Each row is where one point has got to under a steady rotation. How many steps took it there?
The counts run from 0 to 319.
[  5   0 -13  -5  16 -11  -8 -12  -6 -12  -1   8  10   2   0   6   7   5
  -1  11  10   6   3  -4   5  -2  -1   5  -2   6   2  17 -11  -1  15  -6
   3  10   5  23  12 -11  12   3  -1   3   3  -1  -6   7 -13 -13  -3  -3
   8  -8  -2]
210
[ -3  15   4  -6 -10  -2  -8   5  14  -2   1   3  -8   2 -11 -12   2   0
 -12   2  -7  -1   1  -5  -1  12  -8  -4  -7 -10  -1   2   2  -6  -9  -4
   2   6  -1  -5  -3  -7 -22  -3   9 -18   8   4 -10   2  14  10   7   4
   4   6   2]
80
[ -1   3  -4  -1  -1  -2 -23  -8  -4   0  -2   6  -7  -5  -8  -1  -8 -13
   1   7   5  -3  -3  -4 -11 -12   7   0  -2   9  -5  18 -12  -9   5  -3
   2  10  -2   6   2 -11  16  -1  12  -2   3 -10   7   9 -10 -12   8   6
  -4   0  -2]
59
[  3  -1  -8  -6   3  -5   4   2   1   7   2  -7   0 -13  10  -1  -1   9
   2  -3  -8  14  -1  -3  16   6  -4   5  -4  -6   5  12 -17  11   8   7
 -11   1   5   3 -10  -3 -15  -7   0 -18  -3   4  -2   7   2   8  -9 -13
  -9   1  -3]
114
[ -2   3   9   3 -16   5 -14  -3  -3   1  -3   0  -5  -5 -12   1  -3  -6
 -13  -4  -1  -5   5   6  -2 -14  -9 -14  -6 -11  -4  -4   2  -2  18   5
  -5   4   4  -9 -18  -8   4  -6   7   1   9   7  -5  -1  18  11   2  -7
  -2  14   5]
68
[  0  -5 -11  -2  13 -14  -5  -6  -8  -9   3  15  13  -6   4   6   5  -9
   7  10   8   5  11 -10   7  12  -4  -5   2   6   7   2   0  -4  -2   5
 -14   1  11  13   7  -2  -2  -4  -4 -12  -4   1 -14  11 -11   2   2  -1
   6   8   0]
251
[  5  20  -9   2  10  -9  -3 -10  11 -13   4   0  -6   1 -16   0  12   6
  -2   6   3 -13  -3  -3  -4  -7   4   6 -11  -2  -1  12  -8 -11  -1  -7
  11  20  -9   3  -4  -5  -3   1   1  10   8  -5   3   2   2  -9  -7   5
  -6 -11  -1]
214
[  5  -2   6  -6  -5  -3  -2  -9  -7  -6  16   5   1  -3  -9   6  -1   5
  -9   5   1  15  12  -1   9  -2  -5  -9   6  10   4   8   0   2  10  16
 -16  -1  10   7  -7   3  -6  -3   9 -12   3   5  -4   0  15   7  -2 -12
   4  16  -1]
1
[ -2   5  -2  -7  -1   6 -10   2  -5   8 -10 -17  -6  -7   3  -7  -1  -2
   0  -5 -12   4  -1   2   7  -2  -7  -3 -13  -8   3  14 -13   3  11   2
  -9   7   7  -6 -14   5  -8 -10   0 -10   4   4  -2  12  -1  15   1 -10
 -12   1   2]
291
[-18  17  -5 -17  -4  -8  -9  -5  -2 -10  -6  -7  -3  -4  -3   0  11 -15
  -4   3  -5   0   5  -2  -1 -11   3  -8  -8   2  -2   7   7  -9   2  -4
 -10   9  19   2  -4  17  -6   0  -5   7  -5   4   8  16  -7   4   6   1
   4  -6   2]
241
[ -4  -5  -7  -1  -1  -9  -3   1  -3   3  -7   3   7  -9   7  -1  -1  -8
   3   5  -5  12   2  -4  12  11 -10  -4  -2  -8   8   4  -2   5   7   3
 -17  -2  10  -1  -1  -3 -16  -9   0 -23   5   8 -14  11  -3  17   2 -13
   3   7  -2]
250
[  5   9   2   4 -11   0 -11  -6  -5  -5   8  -6 -12  -8 -12   8  11   4
  -4   2  10  -4   4  -2  -6 -25  -3  -3   4   3  -9   5  -4 -15  15  -1
   7  13  -2   4  -5  -1  13   4   8  13   1  -4   3  12  -4 -10  -1   2
  -1  -8   3]
286
[ -4   3  -9  -3   6  -5  -6  -5   2   1  -5   1   9  -2  -4   9   7   6
   2  -3   8  -3   8   2   7 -15   0  -5  -5 -10   0  15  -2   1  16  -4
  14   9  13  14   0 -10  12   0  -3  15   6   4   5   7   8  -1  -4 -15
   8 -10  12]
211
[ 16   6 -11   6  11  -2   0  -8   6  -2  12  15   6  -9  -6   7  15   7
  -4   5  12 -14   1  -5   7  -5   3  -4   2  11  -2   6   0  -7   2  10
   6   3  -7  10  -4 -10   3   2   9   9   6  -2  -3  10   7 -10  -6   2
  -6   6  -9]
119
[  5   2  -6   2  12 -10   3  -9   0  -7  10   1  -4 -11   0  27  10   0
   4   6  -1  -4   3   0  -3 -15   2  -3   9   6   1   4 -10  -8   1   5
 -15   3   4  -5   1   7  -3  -8  -7  13  12   5   0  19  -9  -3   1  -2
  -1  -5  -5]
180
[ 10  -6   1  -8   1  -3  -3  -6  -7  -2  15   0   9   8  -3   2  -1  11
 -10   3  -2   6  14   3   2   3 -14  -5   7   0   8  11  -8  11   8   4
  -8   0  -4  13  -8   8  -7  -1   1  -7  10  13 -19   9   9  10  -2  -7
   3  11   1]
137
[  4   0  -6  -5  -4   4  -1   5   7   6  -1  -4   9  -9   7   0   3  15
   0  -8   3  -4   8  -2  16 -14  -7 -17  -2 -14   8   7  -5   0  12  -8
  20   4  12   0   7 -17   2   1   1   4   1   0   5  10  10   4  -3   0
  14 -12  12]
34
[  0   4   0  -2   0  -3 -16  -1  -2  -8  12  13  -7 -12  -2   9  -2  -8
   0   3   7  -5   3 -18 -11  -6  -6 -11   3  10  -7   3  -8 -14   0   2
  -6   7  -4  -7   4 -18  -2  -4  12 -10   3  -5  -7   7 -11  -6   7  13
  -2   5  -3]
17
[  2   1   7   1 -14  10 -12   0   2   5   3 -12 -12 -10  -6   3   1   7
 -10 -12   2  -5   8   2  -2 -26  -5 -12   2  -5   1   6 -10  -3  17   3
   0  10   4  -7 -13  -8   4   0  13   5   9   2   3   5  12   3   0  -4
  -1   0   7]
287
[ -2   7  -2  -4   4   1  -4   6  -2   3  -2 -18  -6 -15   6  10   0  -3
   8  -8 -15   5  -4   3  -5 -14   1   0  -3 -12  -6  20 -15   2  16   7
  -5   7   7 -10  -9   4  -2  -8  -3  -4   2  10   2   8  -4   9   5 -15
 -11  -5  -4]
113
[  9  13 -11   5  15  -6  -8  -9   2  -8   4   7  -3  -3 -15   5  16   3
  -8   5   2 -17  -1   2  -7  -8   3   1  -7   3  -7   6   2  -7   2  -1
   1  10 -10   6 -12   2   6  -4   2  13  13   3 -10   9   7  -5   2   2
  -7   4  -4]
297
[  2  -2   1  -7   6 -10  -7  -6  -4  -6   8  15  -1  -1 -12  -8   7   0
  -7   5   5   0   4  -9   0   7   2   3 -10   5   0  11   3   5   4  15
 -10   9   3  14 -11  -8   0   3   9 -20  -3   1  -8  -3  11   1  -2 -15
  -9  19  -5]
228
[ -2   5  -8   6  -4  -1   5  -7  12   4  -2  -7  -6  -7  -9  10  -1   7
  -3   6  -8  -3   0   3  13   4   1 -13  -2 -10   7   0 -11   0   1   4
 -12  -3   7 -21  -6  -4  -6 -14   5   3   8  14  -3   2  14  16  -2 -10
   6  10   0]
4
[ -4  14  -1  -5  -2 -14 -14  -6   3 -12   2   7  -5   5  -5  -9   3 -12
  -7   9   0   3   2 -10  -5  18  -7   1  -4   8  -3   1  -1 -13  -3   2
  -7   8  -7   0  -2  -7 -16   1  11 -12   0  -2  -4  10  -7  -2   8   8
   7   4  -5]
81
[  9   0   3  -8   2  -7  -2  -5   0 -11  24   5   2  -6  -4  21   6   4
  -3   2  -2   7  12  -5   6  -2   1  -4  12  15   2  12 -11  -3  -1  13
 -16   2   3   1   0   6 -11 -10   2  -6  -3   6  -9  12   0   1  -3  -1
  -1   9   1]
179
[ 10  -3  -6 -10  -6  -1 -11  -5  -3   1  11   5   7  -5   0  -6  -4   5
  -5   7  10  11   6  -8  13  -3  -5  -5   8  13   7  17 -20  -1  10   1
   0   3  -1  17  -2  -2   1   5  11 -10  -5  -7  -5  25  -4   0  -2   3
   8  -3   3]
126
[  7   6  -1   2  13  -3  -4   0   5  -5  13   7   0  -3  -3  10   2   4
  -4  -1   0  -2   0  -7  -9   2  -6   0   1  -7  -8   9  -7  -6  -1   3
  -6   7 -18   3  -3 -15 -20  -3   7 -19   8   8 -19   3   1  -3   5  -1
  -6   9  -5]
28
[  7   4  -1   5 -22   5  -7  -6   6  16 -10  -6 -11  -6 -13 -11  -3   2
 -10   0  -4   5   0  -2  14  -3 -11  -1  -8 -11   9   4 -12   0  13  -7
   5   1   0  -6  -7 -11  -1  -5  17   1   6  -2  -4  17   9  11   0   0
  10   0   2]
57
[  3   7  -9   4   3   2   2 -11   4  -2  10  -3  -5  -9 -10   9   4   7
   4   5   8 -11   9 -12   7  11 -11  -5   0   5   7  -3  -7  -3  -9   3
 -13  14  -1 -12  -1 -10 -10   1   1 -10  -3  -8 -10   6  -8   4 -14  10
  -2 -15  -9]
266
[ -9   2  -3  -2  -8  -2   0   0  -3  -2  -5  -9   5  -6 -11   2   8   6
  -3   4   5   2  14   2  20   1  -5 -12  -7  -5  13  -5   8   8  13   4
  -6   5  23  -5  -4  -4   3   0   0  -3  -2   4  -5  -1  14   8  -5 -14
   8   7   4]
159
[  5   3  -3  -6   7  -9  -8 -13  -4 -14  23  -4  -3   6 -15   8  -2   2
  -1  10   4   6   9  -2   0 -10   0   3   8  18   4  13 -14   7   1   2
 -10   8  -1   5   0   1   3   3  -1   2   0   1   2   8  -4  -2  -5  -3
   4   1  -2]
221
[-13   5   1  -1  -8  -9 -13   8  -3  -4  -9  -1  -1 -12   7   8   3  -9
   4  -4  -2  17   0  -4  -8  -8  -7  -9  -1 -10 -12   9  -7 -16  10  -5
   9   8  14   7  12  -7  -1  -2   6  -7   4   3   8  10  -8  -9  17  -5
  14  -7   3]
260
[ -1   5 -10   6   4  -8  -6  -5   6  -2   2  13   3 -11  -3   5   1  -1
   5   9  13   0  -4 -16   5   8   1  -2   1   4   1   2 -11 -14  -3   2
  -1  10  -3  -1  12 -30   0  -4  12 -11  -2  -6   0   5  -1 -10  -3   4
   1  -1  -7]
100
[ -3  16 -12   3   1 -15   1 -16  -1  -5  -8   2  -7  -3 -10   5  12 -10
  -6  13  -1   0  -3   2   0   2   2   1   0   3  -2   4  -4 -12   9  -4
  -2   4   6   4   3   2  13 -11   2  19  14   4  -2  15   0  -1   9  -3
  14  -4   0]
233
[  0   6  -4   1  -2  -7  -6 -14  -7 -10  12   2  -4  -6 -17   1  10  -4
  -5   7  10  -6  12  -4   5  -4  -7  -9  -1  12   8  -1   3 -10   2   7
 -19   8   3   3 -13   6  11   2  11   8   1  -5 -14  10  -3   3  -9   3
  -1   2  -3]
66
